rotation ticks, each row followed by its count of ticks:
The counts run from 0 to 399.
[ -3.1 -22.9 -11.6  14.1   3.9  19.8  14.8 -12.8  16.1  18.6  -0.4 -11.0
  -6.3  -7.9   4.1  11.9 -16.7  -8.4  27.2  -6.2  -3.9   5.9  26.1   8.8
  14.5 -14.8  13.3 -17.0 -13.8  -5.7  -5.4   8.6  11.9  -9.8 -37.2  27.4
  12.7 -16.8   4.2   6.6   5.1  29.5  10.2  48.3  19.6   3.2   9.0 -17.1
  16.8  -8.0   0.6  -7.8  -3.9  13.8  10.4  32.4]	74
[ -4.5 -16.1  11.2  11.4   2.5  25.9  17.7   7.6  17.1  11.7  18.4  -3.2
 -15.3   7.9 -10.6  16.8 -20.8 -19.6  24.4  21.1  -7.3   6.6  25.0  -3.1
  14.6 -19.2  22.8  -6.8 -16.2  -8.7  25.7  19.4  -8.7  -1.7 -33.7  -0.1
  21.6 -34.6  10.3   1.5  -6.8   1.9   8.6  23.1   0.9   4.1  12.2 -14.0
   7.1  16.1   9.9  -3.4 -25.9  11.4   8.6  24.3]	328
[-15.0   5.5 -15.3  -5.8   1.9  18.4   1.3   4.6  -5.0  13.1 -12.6 -28.4
   6.7 -20.0 -16.9   7.3   5.4  22.1  18.9   1.1 -23.5  -1.7  16.0  -5.7
  33.4   2.0  -5.0  22.5 -16.5 -10.4  30.3  12.7  16.1 -18.1 -22.6 -17.0
  23.0 -24.3   9.3  16.0  11.4   3.0  -1.8  33.7  -4.6  22.0   0.5 -18.5
  17.1  37.3  -7.0 -26.1  -0.6   0.5 -14.0  10.4]	285
[ -5.1  -7.4   3.7   3.3   7.6  19.9 -11.8   6.4   8.9  12.5  -1.2  10.0
  10.1  -8.7 -23.9  27.2   3.1  25.7   7.8   6.7 -21.3  -7.0  15.8 -10.4
  31.4   7.3  -1.4  13.4   6.3  -1.7  28.9  12.8  26.8 -13.6 -36.7 -15.0
  16.9 -22.0  -7.2  24.3  20.2  -1.1   1.2  31.0  -4.6   1.4   9.1   5.2
  15.0  29.2   0.9   6.9 -26.3  26.9   8.3  14.1]	266
[-14.2 -17.8 -16.8  -2.8  11.2  22.2 -15.7  -0.8   6.1  14.7  22.5  24.4
  -7.0  26.9 -26.6  10.3 -28.3   2.0 -14.7  26.2   7.8  -6.3  31.5 -10.8
  23.2 -25.6  -0.7 -20.4 -15.2  -9.2  19.4   5.3  10.4   2.8 -16.9   1.6
   3.2 -10.1  -1.7   7.0  -8.6  12.7  -4.9  31.6   8.7   1.5  -4.5  -7.1
  24.9  10.8  13.0 -14.0 -33.5  -2.8   2.4  -5.5]	163
[  9.3 -24.7 -14.1   0.5  13.2  24.3   2.2   0.6  -5.9   0.3  14.5  20.3
  10.5   1.3 -20.6  -7.1 -14.2   2.4  -2.5  -7.0  -9.4  -3.9  25.8   0.7
  22.0 -16.9  -4.4  10.8  -4.5 -31.9  12.6  -6.8  23.8 -34.3  -2.8  15.9
  -2.0 -15.7 -11.0  28.2  -4.6  16.4 -25.4  20.3   3.2  -6.9 -35.3 -20.2
  19.8  -2.8  10.2 -18.4  10.5  11.2 -12.3  39.6]	230
[-12.5 -10.2   6.9  14.3  -7.4  35.9  26.1   4.3   0.8  -2.8  20.0 -13.6
 -34.6   5.3  -8.6  22.2 -15.9  -7.8  20.1   7.9  -3.2  -9.4  23.1   3.3
   3.2 -11.8  27.3  -9.6  -0.3  -8.4  26.0  18.0 -10.5  -6.4   6.2   0.5
  15.8 -23.3  23.9   7.9  -4.0   3.7 -15.7  41.1  -7.3  13.2   9.0  -5.9
  15.5  -4.1  10.3  14.5 -11.4  16.2  22.1   9.0]	343
[ -8.0 -13.0  -5.1   8.9  11.1  11.5  -5.5 -25.9 -26.2  -6.9   4.4  -6.6
 -15.4  39.0  -4.0   0.4 -22.9  10.6 -16.8  15.5 -14.2 -21.9  21.2  -6.6
  19.4   3.8   7.6  -2.2  -0.1 -13.0 -15.4  14.9  11.5 -15.2   6.4   1.4
   2.5  -6.7  16.6  25.1  17.8   5.4 -27.3  27.1  -8.5  10.4 -23.0  -5.4
  36.7   2.0  23.6  -1.7 -11.6  24.2  17.7   4.7]	189
[-18.1 -15.6 -10.8   2.5   1.9  13.7  -4.5   3.5  -1.5  17.9  -6.3 -10.3
  -2.7 -12.3 -27.5  20.8   7.1  11.6  17.6  19.2 -21.0 -12.0  10.3  -0.9
  31.3 -13.3  -0.9  10.7 -14.7   3.4  31.7  12.9  27.2 -14.9 -46.4 -13.6
  23.1 -29.3  -8.4  13.9  11.1  -0.5   3.1  38.6  -5.2  17.9 -10.0 -14.0
  11.2  22.5  10.3   0.0 -13.5  13.7  -8.9   8.0]	10
[  3.7 -11.7   2.4  -7.0  16.0  19.9  -5.7   5.6   6.1   2.4  26.5  27.8
   7.8   3.1 -24.2  26.0  -3.0   9.2  -1.9   9.6  -4.3 -15.3  17.5   5.4
  32.7 -12.6 -12.7   1.9   7.8  -5.2  25.9   1.7  35.3 -20.0 -10.7   2.0
   6.8 -18.8 -12.2  32.0   0.4  -1.2 -21.4  34.1  -1.1 -11.0 -10.0   4.8
  16.0   4.0   4.7   5.0 -19.4  28.0   2.5  25.3]	250
[-15.4  -7.3  -2.0  16.1  -7.7  32.3  22.4  -2.3  -7.3 -10.0   6.1 -24.0
 -22.2  -6.5  -7.9  15.4 -12.2  -3.6  11.5 -10.8 -17.4   1.5  26.6   8.4
  11.4   4.9  19.7  -2.5   4.9 -13.4  31.0  18.0   3.9 -10.3  10.4   5.2
  17.7 -28.4  26.3   7.2  12.3   8.6 -21.5  29.3 -13.8  16.1  -8.8 -17.3
  18.9 -14.1  13.8 -10.8  34.7   8.0  26.8  -6.6]	363
[-31.6   9.7  -1.1 -11.6  -3.0  10.2  -1.6   1.1 -18.1  10.0  -4.2 -27.1
  -2.0  -3.3 -11.3   3.5   2.9  12.1  15.0   8.2 -17.5   4.2  23.5  -3.3
  33.7   8.7  -4.0  23.6 -17.9 -14.8  13.1  13.5  11.5 -12.1 -13.4 -16.4
  23.3 -29.5  21.4  21.8  15.2   1.4  -8.4  34.3 -10.0  22.6   7.2 -24.0
   1.9  23.7   2.5 -22.7   1.2  14.3  -4.8   5.1]	284
[-23.7 -17.0 -11.9  11.8  13.1  20.6  -9.2  -3.1  16.9  10.3  -5.5 -12.7
   7.1  -1.1  -8.2   9.7 -21.7  12.1  -6.9   4.3 -13.2   4.8  34.1 -18.4
  48.1  10.7   0.0   2.1  -7.5  -3.8  13.6   7.6  17.3   7.7  -0.6   4.2
  23.3 -12.1  15.1  14.9  23.3  26.7  -5.2  14.0 -10.8   9.7  -0.3 -25.9
   1.2 -10.2   7.2 -32.1   1.4  23.4  13.9 -14.5]	119
[-11.3 -20.6  -9.8   3.8  17.9  43.7 -19.3   1.4 -15.1   2.6   9.4  14.7
 -26.6  18.8 -35.9  15.7  -7.3  -0.5  -8.1   2.1  -0.9 -21.2   8.3  -9.9
  -4.9  -6.5  20.9  -1.5  -1.4  -8.7  -3.3  14.0  -8.1  -1.6 -18.5   1.8
  -8.3  -7.2   6.6   0.4  10.8   2.5   7.2  28.3  -6.3   7.9 -13.4  -2.9
  40.2  25.6  21.8  13.6 -22.8   9.1  31.0  -2.4]	172
[-17.3 -17.8 -10.3 -13.1  24.1  32.5 -21.4  -0.1  -5.9   9.7  25.3  15.9
 -24.5   7.8 -23.1  16.1 -13.8  -6.0 -15.3  -7.0  15.9 -11.1  15.4  -0.5
  15.0  -4.5 -21.4   2.1 -12.4 -13.8 -26.2   0.3   3.7   8.7   2.9  14.5
  -6.4  -4.5  18.6  13.8  16.2  12.8 -11.0  32.1   2.8  -7.2 -11.0 -16.7
  19.1  14.3  28.1  -3.7  -9.7  10.5  25.1   4.3]	149
[-15.6  -6.6  -0.9   7.4  10.3  12.3   1.9  -4.0  -9.7  -2.9  13.7  -4.8
 -10.7  -0.5 -15.1   6.8 -11.1   2.3  -4.8  16.9 -26.4 -13.8  20.3  -6.7
  20.0  -9.9   0.9   5.5  -3.3  11.0  27.2   9.3  22.7  -5.5  -7.9 -23.2
  26.8 -35.0   9.1  24.7  24.1 -19.0  -8.0  33.4 -15.7  24.4 -13.0  -4.0
   6.6  14.9  33.1  -9.6 -16.2  33.3 -13.9  -1.7]	17
[-25.5  -5.2 -20.4  -5.1   8.1  51.1 -17.9   6.2  -7.2   8.4   6.7   7.6
 -25.4   3.8 -27.1  12.5  -9.5  -5.6 -11.8 -12.8  -2.3  -4.1  18.1  -0.3
  -1.6  -5.0  11.4  -6.8 -25.6 -20.6 -21.1  -1.5 -17.6   5.7 -11.4   9.1
 -15.4  -2.3  -0.4  -1.7   9.9  29.3  12.9  36.0  20.6   7.1   6.0 -10.0
  21.7  20.4   8.7 -13.8  -3.8   5.4  16.8   3.4]	153
[-22.0 -20.5   1.2  19.3   0.0  -1.8 -20.1 -22.6  -5.7  13.6 -11.2  -6.7
 -10.5  41.5 -18.6   1.4 -25.2  10.1   1.6  26.7 -17.6 -14.4  29.6 -23.0
  18.1   8.5  13.2   3.0  -7.7  -9.6  -9.6   7.4  -6.0 -10.2 -27.8   0.5
   2.1  -7.1   2.0  10.7  17.2  14.6  -8.9  29.3   3.3   8.5   4.5 -11.4
  28.4   9.6  21.5   2.0 -28.8  25.0  18.6   2.8]	181
[-21.8   4.6  14.4   2.2  -5.4   5.0 -11.3  -8.5  -9.4   2.5   9.5  -2.9
   4.2   5.8 -14.5  10.3  -5.2  10.7   0.2  15.9 -33.1   6.4  29.4  -6.1
  28.8  11.1   0.1  10.6 -12.5  -4.7  20.9   0.0  23.4  -9.8 -25.2 -10.2
  20.0 -34.0   2.5  27.2  27.1  -0.8 -14.7  30.8   3.4  15.6   2.8   0.5
   3.3   2.7  13.3 -14.2 -10.7  49.6  -4.4   0.3]	268
[-25.8 -23.0 -25.7   0.7  20.7  26.0 -20.5   1.0   4.0  13.3  19.9   9.1
  -0.4   3.0 -29.7  -0.1 -28.5 -13.1 -16.0   2.6   2.9   1.1  31.2  -7.4
  30.3 -11.4 -11.3  -2.4 -24.0 -11.2   5.7  -6.1  17.3   8.5 -10.1   6.3
   9.8 -19.2  11.3   9.3   7.5  10.2 -10.1  20.9   6.5   0.6 -18.2 -31.1
   4.9  -3.7  24.8 -33.5   8.8   5.5  -5.3 -11.0]	143
[  6.7 -25.0  -8.0  16.0  15.4  44.1  13.8   5.4  22.6   1.7  20.2   8.1
 -27.0  -9.8 -16.2  32.2 -15.6   2.6   8.5  -4.7   1.5 -23.0   6.5   2.6
   9.7 -16.4  18.1 -16.2  16.6   8.1  27.1   7.4  14.0 -16.7   4.8  13.1
  10.2 -15.5   7.2   7.4   2.7  13.0   4.8  32.9  -7.4  -4.4 -14.9  -9.9
  19.1  -1.3   8.4  10.1 -11.5  20.6  32.8  18.3]	85
[  9.7 -16.0  -3.6  11.6  27.8  25.8  -1.0 -10.6 -29.4  -9.7   2.4  12.0
   0.3   8.3 -23.7  -7.8 -18.6   0.4  -5.6 -16.9  -7.9  -1.9  24.0 -16.5
   8.5  17.9  16.8  20.6  15.6 -38.0  -7.6   7.0  -3.5  -9.6  13.2   7.3
  -0.4   2.9  12.7  25.8  26.8   6.0 -19.5  13.7 -14.9  -1.3 -15.6 -17.0
  26.0  13.2  32.2  -3.3  -6.2  28.9  19.3  23.1]	212
[ -6.7 -11.0   4.3  16.4 -12.5  27.7  22.9 -10.5   1.9  -1.7  15.2  -9.7
 -40.0  -4.9  -4.6  18.3 -17.1  -0.8  20.3 -12.1 -11.4 -12.0  12.8   8.6
 -12.6  -0.1  23.4 -13.1   4.7  -6.3  15.9  14.1 -14.7 -13.1   1.3  10.8
   4.3 -12.6  19.4   4.2   8.0  11.5  -7.0  45.3   3.8   7.6  14.6   2.0
  28.6   2.0  10.5  17.9 -11.1  24.4  17.5  13.4]	342
[ -6.3 -19.7 -23.1  -3.1  25.6  29.2 -20.4   2.2  33.7  26.1   4.0  14.9
   5.5   7.7 -26.6  18.6 -27.3  -2.5  -2.5   0.0   6.0  -0.8  22.7 -14.6
  38.2   0.6 -16.8  -3.8  -8.4  -6.7   9.0  -3.8  10.1  13.9 -20.6   5.8
   3.8  -0.7   4.4  13.5  12.1  22.0  -4.8  14.1  13.6 -21.6   5.1 -19.7
  18.0  23.8  10.2 -19.8 -19.3  -6.5  16.4  -3.1]	140
[ -4.7   0.1 -13.1   2.8   8.7  16.5   9.1 -19.8  -2.1  -4.0   0.8 -13.0
 -14.6 -15.5   3.7  20.1  -1.6  13.1  -6.8  -4.5 -29.9 -14.7   8.7  15.1
   6.3   0.8  -9.2  -4.5  -2.7   5.0   8.6   4.7  22.5  -8.8  -5.8  -6.2
   8.4 -26.4   8.2  27.5  28.2   4.0  -6.5  41.5  12.1  17.7 -11.9  -0.5
  38.2  29.9  24.4 -10.7  -9.8  32.3 -14.2   3.6]	19
[ -5.5 -20.1 -15.2   2.3   4.4  29.0  18.6   1.0   3.1  15.2   5.5 -19.3
 -20.2 -25.6  -7.6  10.2  -3.1  -8.4  32.6 -10.1   2.0   2.1  11.9   8.6
   6.9 -25.6  12.7  -4.8 -17.2 -12.0   6.7  15.1   0.1 -19.5 -29.4   6.5
   6.9 -16.8   6.0   4.2  -4.2  11.5  11.2  49.1   6.4   9.6  -3.1 -17.8
  20.1  28.9   0.2   7.2  -7.0  -5.5   2.1  38.1]	325
[-24.7  -2.7 -17.0  -1.7  -0.9  49.0  -9.6  18.0  -1.2  10.7   7.5   2.8
 -20.7 -11.5 -37.1   9.4 -24.7   5.8  -1.4 -17.4   2.3  -7.9  28.1 -11.4
  18.9   5.8   0.1  12.2  -1.5 -22.1  23.5   4.6 -12.3   2.3  21.7   2.0
   7.2   2.5  23.1   2.0   6.5  24.2 -14.3  21.2 -12.1  -1.7   5.0 -27.8
   2.1  19.2   4.7 -18.8   1.5 -10.6  16.4 -13.0]	131
[-14.3 -17.0 -20.8  13.7  13.0  25.2  -9.7  -8.4  27.3  14.8 -15.2  -8.5
   9.0  -0.4 -10.0  13.3 -20.7   8.1  -6.2  -5.1 -17.1  -2.3  26.8  -9.3
  40.7  11.2 -10.3  -1.7   3.5  -3.1  22.2   0.5  21.3   0.5 -10.4   7.4
  22.5 -16.3  14.6  21.8  28.8  22.8 -12.1  10.8   3.7  -2.4 -11.2 -26.6
  17.4  -4.5   6.7 -39.1  13.7   7.3  14.8 -13.7]	120
[ -4.8  -3.5   5.6 -10.0   9.0  40.9  -7.8  19.8 -21.5  -0.6  24.0  18.3
  -6.1  -3.6 -27.4  31.1  14.1   6.2   2.1   0.3  -7.2  -7.0  12.9   1.7
  11.5  -2.2  12.2  14.8   4.9 -18.5  21.4  17.8  20.5 -24.2 -18.5  -6.2
   7.6 -25.9  -1.5  16.7   9.3  -5.4  -4.5  37.0 -14.3   4.4   2.1   6.4
  14.7  15.7   4.0  13.2  -8.9  25.1  22.8  14.6]	258
[  2.4 -33.7  -8.3  21.1  18.8  39.1  20.5   3.6   6.8  -1.3   9.3  -5.6
 -29.8 -17.9 -16.6   6.2 -13.7 -18.2  18.0 -12.9  -3.4 -13.7   7.9   8.4
   0.4 -15.4   8.2   3.3  -1.8  -3.7   8.3   7.7   2.1 -15.2  -3.9  13.5
  15.6 -24.8  12.4   3.0   4.9  15.5  -1.0  22.9  -5.3   2.7 -28.4 -39.2
  13.9  11.0  20.4 -11.2   9.3   1.3   2.3  38.8]	65
[ 11.9 -17.0 -16.2  22.1  19.6  17.4   5.8 -24.9  -8.6  -6.1 -12.7  11.0
  23.3  15.2 -19.3 -10.5 -27.0   2.1  -7.0  -5.6 -24.1  -0.1  28.3 -12.6
  11.7   5.4  13.4   2.1   4.1 -34.8  22.7   2.8   2.9 -17.2 -12.4  10.2
   0.3  -9.9  -6.3  21.8  14.9  11.5 -17.1   9.2  10.8   0.7 -15.1 -14.4
  46.8  10.6  13.7 -31.4   1.9   8.1   3.2   6.5]	207
[  1.7 -16.8   4.4   0.0  10.3  19.5 -15.8  -2.7  -5.9   4.2  21.7  29.1
   4.0  -1.7 -27.7  17.0  -7.9  10.7   1.1  -5.1 -10.2  -8.7  10.3  -0.4
  21.3  -2.5 -13.8  14.2  16.8  -8.3   9.1  -1.8  31.2 -23.5 -12.3   8.5
   6.9 -14.7  -7.6  27.7  21.2  -2.8 -11.8  39.3  -4.6  -5.5 -10.0   5.7
  17.0   1.7  19.0  18.7 -15.6  48.6   1.2  25.9]	251
[ -2.2   5.8  -6.2  -6.5  18.2  22.7   8.5  -3.2 -23.0 -11.7  13.6  -3.4
 -21.6  -9.0  -4.3  24.5   9.9  11.8   3.5   1.7  -6.5 -18.8  10.1   6.1
   5.6  -1.1   9.2   4.3  11.6  -1.5   6.1  25.5  12.5  -1.3   0.5 -10.7
  18.2 -16.2  25.0  22.0  25.3 -12.4  -2.1  41.7 -13.4  19.7   0.4  -7.2
  25.7  37.1  16.3   6.9 -24.6  20.4  11.9   3.3]	23
[  8.8  -5.3  -4.6   0.5  32.8  10.3  23.4 -21.8   5.6  -3.2  10.5 -16.6
 -10.3  -7.5   8.4  14.4 -22.0  -0.8   4.8   0.5  -6.4  -8.4  14.4   4.1
  13.0   3.6  -6.7   4.1   4.7   2.5  -3.4  10.5   2.8   6.2   5.6  -2.0
  20.9 -17.9  25.7  30.4  34.9   2.8  -7.5  25.4  -1.2   2.7  -2.8 -22.0
  25.0  37.7  26.9 -16.7 -33.7  25.5  -1.4  11.2]	39
[-25.5 -17.2 -15.2   4.5  -8.8  25.4 -21.7 -13.7 -10.9   8.1 -12.8  -0.1
 -22.9  23.9 -24.4   8.3  -4.9  11.3   7.1   5.7  -5.8 -18.9  13.6  -3.2
   5.7  -1.2  16.5  -1.6  -9.7 -20.2   3.7   8.4  -2.4 -19.4 -33.8   6.1
  -6.5   3.3   0.0  -0.7   6.2  14.7  -6.2  40.0  13.2  17.9  -5.4 -10.4
  44.3  21.6   3.4   4.6  -1.6  -8.1  20.2  -1.0]	176
[-21.8  13.8  -0.4 -11.3 -13.7  20.0  -8.2  -0.6 -16.8   9.3   6.0   8.5
   0.6  -5.8 -16.6  21.8  10.9  20.3  11.1  -1.7 -13.5   4.1  29.9   6.4
  17.5   2.3   8.8   8.9  -1.2 -23.1  19.6   6.2  10.2 -18.4 -35.2  -0.7
   6.6 -20.2  -2.1  20.8  13.9   2.4  -1.8  55.9  12.9  17.3  26.3  10.4
  18.7  11.1  -6.8   2.2  -8.8  26.2   3.5  11.4]	263
[ -1.4 -11.4 -20.2  10.6   6.1  31.9  -4.8 -16.7 -26.6 -12.0 -10.2   0.2
  -8.8   7.9 -20.0  -0.8 -16.7  10.2 -12.9 -11.9 -18.9 -16.6  14.3  -6.7
  -7.8   6.3  26.9  -0.5  14.6 -30.8   8.6   9.1  -8.6 -17.8   5.2   6.5
 -14.2   0.4   8.1  10.1  17.1  12.3  -7.0  30.5   4.0  19.5  -8.0  -1.5
  52.1  23.9  12.4  -3.7  -4.0   9.9  16.1  -0.2]	192
[ -5.7 -18.0  -1.8  15.1  16.8  32.1  14.6   4.8   9.6   8.1  -9.5 -11.9
   1.5  -4.6  -7.2  33.5  -9.2  -9.3  18.6  -7.1  -2.7  13.2  29.1 -10.6
  23.7  10.6  23.3   5.1   7.9  -4.7  27.9  25.2   2.5   7.5 -19.5   5.9
  21.6 -19.6  18.9   3.2  27.4   9.9  -4.5  16.0 -18.5  -1.3  11.5 -20.3
  12.7  -0.7   8.1  -6.2   0.5   1.1  42.6  -3.2]	368
